[[ 13 -19]
 [ 14   3]
 [-15  24]
 [ 19 -29]]
->
[13  3]

[[-13  36 -27   1  11]
 [-10  29 -13 -18 -28]]
->
[-13  29]

[[ 16  20]
 [-15  -1]
 [ 17  31]
 [ -8  -9]
 [ 24   6]]
->
[16 -1]

[[-26 -28  36  -7]
 [ 26  27 -36   7]
 [ 23  22 -18 -12]
 [-13 -15  28 -16]
 [-21 -18  -2  36]]
->
[-26  27 -18 -16]

[[  3  26 -16]
 [ -3  18 -16]
 [-25 -27 -30]
 [ 15  23 -13]]
->
[  3  18 -30]

[[-33 -23]
 [-15 -36]
 [ 36 -12]]
->
[-33 -36]
---
[[  5   0   4  10  15 -19   0 -19]
 [ 10  14  -4  -5  15 -16  -5   5]
 [ -5  23   5   5  15 -11   0 -31]
 [ 12  16  -3  -7  15 -22  -4   8]
 [ 12  15  -2  -7  15 -22  -5   8]
 [ 14  26  19  -5  15 -27  -2  28]
 [  1   3   1   0  15  -3   2  -5]
 [ 14  23  17  -4  15 -28  -3  26]
 [ 12  16  -1  -6  15 -23  -4  10]
 [ -4  21   5   6  15 -12   1 -30]
 [ 15  17  12  -2  15 -30  -3  23]
 [  7  11  -3   1  15  -5  -6   4]]
->
[[  4  -6  -5  15   1  -3  11   7]
 [ 23  -3 -30  15  -2  12  17  15]
 [-30   1 -12  15   6   5  21  -4]
 [ 10  -4 -23  15  -6  -1  16  12]
 [ 26  -3 -28  15  -4  17  23  14]
 [ -5   2  -3  15   0   1   3   1]
 [ 28  -2 -27  15  -5  19  26  14]
 [  8  -5 -22  15  -7  -2  15  12]
 [  8  -4 -22  15  -7  -3  16  12]
 [-31   0 -11  15   5   5  23  -5]
 [  5  -5 -16  15  -5  -4  14  10]
 [-19   0 -19  15  10   4   0   5]]

[[  7  -3]
 [-17   2]
 [ 32   2]
 [-19  -2]
 [-25   4]
 [ 28   2]
 [ -9   3]]
->
[[  3  -9]
 [  2  28]
 [  4 -25]
 [ -2 -19]
 [  2  32]
 [  2 -17]
 [ -3   7]]

[[  2  -3   9  27  -9]
 [ -6  -6   0  22 -12]
 [ 24  10  28   9  12]
 [ 24  14  21 -17  22]
 [-10  -9  -2  34 -19]
 [-10  -9  -1  36 -20]
 [ -1   2  -6 -20   7]]
->
[[  7 -20  -6   2  -1]
 [-20  36  -1  -9 -10]
 [-19  34  -2  -9 -10]
 [ 22 -17  21  14  24]
 [ 12   9  28  10  24]
 [-12  22   0  -6  -6]
 [ -9  27   9  -3   2]]

[[-28 -25   5  36]
 [ 17  20 -34  19]]
->
[[ 19 -34  20  17]
 [ 36   5 -25 -28]]

[[ 25 -16  15   6 -21   8]
 [ 16   4   8  18 -20  32]
 [  9   0 -16   8 -10 -23]
 [-11   4  18  -4  27 -21]]
->
[[-21  27  -4  18   4 -11]
 [-23 -10   8 -16   0   9]
 [ 32 -20  18   8   4  16]
 [  8 -21   6  15 -16  25]]

[[ 34 -19  17 -27 -12   6  18   8  16 -26  25  11]
 [ 11  35  11 -11 -17   5 -30  13 -17 -14  14  35]
 [ -5  24 -19  13  32 -32  21  22  11  12   9  12]]
->
[[ 12   9  12  11  22  21 -32  32  13 -19  24  -5]
 [ 35  14 -14 -17  13 -30   5 -17 -11  11  35  11]
 [ 11  25 -26  16   8  18   6 -12 -27  17 -19  34]]

[[-16   2  34 -26   7   8   5   4 -24]
 [-16   2  34 -24  14   6   5  -4 -23]
 [-16   3  34 -11 -28   8   5  -7  19]
 [-16   2  34 -15 -28   8   5  -7  19]]
->
[[ 19  -7   5   8 -28 -15  34   2 -16]
 [ 19  -7   5   8 -28 -11  34   3 -16]
 [-23  -4   5   6  14 -24  34   2 -16]
 [-24   4   5   8   7 -26  34   2 -16]]

[[  1 -10  -7   7]
 [-12 -30  12  -4]
 [ 16  12   9  -7]
 [ 14  -5   2  -9]
 [-18  10  -5   3]
 [ -2   4   6  -5]]
->
[[ -5   6   4  -2]
 [  3  -5  10 -18]
 [ -9   2  -5  14]
 [ -7   9  12  16]
 [ -4  12 -30 -12]
 [  7  -7 -10   1]]
---
[[  6  14   8   0  -7 -28  -5  16]
 [  5   9  -3   7 -17 -20 -18  16]]
->
[[ 16 -18 -20 -17   7  -3   9   5]
 [ 16  -5 -28  -7   0   8  14   6]]

[[-3 22]
 [ 5 33]
 [ 4 29]
 [ 1 30]
 [ 0 31]
 [ 3 23]
 [-4 26]]
->
[[26 -4]
 [23  3]
 [31  0]
 [30  1]
 [29  4]
 [33  5]
 [22 -3]]

[[ 16  25   5 -26 -25  -3   8   3  24   0]
 [ -4   3 -17  -5  -5  15 -15  17  12  17]
 [ 12   6  27  -1  -1 -22  25 -17  -2 -21]
 [ -9  -5 -25   3   2  25 -24  14   3  22]
 [-14 -11 -11  14  14  13 -11   6 -11  13]]
->
[[ 13 -11   6 -11  13  14  14 -11 -11 -14]
 [ 22   3  14 -24  25   2   3 -25  -5  -9]
 [-21  -2 -17  25 -22  -1  -1  27   6  12]
 [ 17  12  17 -15  15  -5  -5 -17   3  -4]
 [  0  24   3   8  -3 -25 -26   5  25  16]]

[[ 17 -12   4]
 [-22  18  28]
 [-20  17  27]
 [ -6  18   5]]
->
[[  5  18  -6]
 [ 27  17 -20]
 [ 28  18 -22]
 [  4 -12  17]]

[[-12  -8  -7  13   7  -8]
 [  8  -9  31 -13 -15  26]
 [ 18   5   8 -13 -16   6]
 [ 29  21   2 -13 -15  -1]
 [  7 -15  23 -20 -18  26]
 [-21 -22   1  13   9  -1]
 [-22 -19   2  13  12   3]
 [ -8  13 -22  10  13 -19]
 [  9 -11  27 -18 -18  23]
 [  2  17 -18   8  13 -16]]
->
[[-16  13   8 -18  17   2]
 [ 23 -18 -18  27 -11   9]
 [-19  13  10 -22  13  -8]
 [  3  12  13   2 -19 -22]
 [ -1   9  13   1 -22 -21]
 [ 26 -18 -20  23 -15   7]
 [ -1 -15 -13   2  21  29]
 [  6 -16 -13   8   5  18]
 [ 26 -15 -13  31  -9   8]
 [ -8   7  13  -7  -8 -12]]

[[-33  20  -3]
 [ 22  16 -37]
 [-15  23 -18]
 [-21  19 -20]
 [ 29  19  -2]
 [ 29   9   0]
 [ -6  -1 -17]
 [ 26  16  -1]
 [-11  10 -22]]
->
[[-22  10 -11]
 [ -1  16  26]
 [-17  -1  -6]
 [  0   9  29]
 [ -2  19  29]
 [-20  19 -21]
 [-18  23 -15]
 [-37  16  22]
 [ -3  20 -33]]

[[  1 -12  -8  10   3  -7  20   3 -16   7  15]
 [ 11  -3  19 -16 -18  -8   1  21   9 -19  -9]
 [-13   0 -27  24  24   7   8 -24 -18  27  19]
 [ 13   2  27 -23 -22  -6  -8  23  19 -25 -18]
 [  7   8  19 -13 -10   2 -12  12  19 -13 -14]
 [-13   0 -24  13  15   6  -4 -24 -15  16   6]
 [  1 -17  -9   2  -6 -12  18   3 -20  -2  11]]
->
[[ 11  -2 -20   3  18 -12  -6   2  -9 -17   1]
 [  6  16 -15 -24  -4   6  15  13 -24   0 -13]
 [-14 -13  19  12 -12   2 -10 -13  19   8   7]
 [-18 -25  19  23  -8  -6 -22 -23  27   2  13]
 [ 19  27 -18 -24   8   7  24  24 -27   0 -13]
 [ -9 -19   9  21   1  -8 -18 -16  19  -3  11]
 [ 15   7 -16   3  20  -7   3  10  -8 -12   1]]

[[  4  10]
 [  1   4]
 [ -7 -32]]
->
[[-32  -7]
 [  4   1]
 [ 10   4]]

[[27 12]
 [34 29]]
->
[[29 34]
 [12 27]]
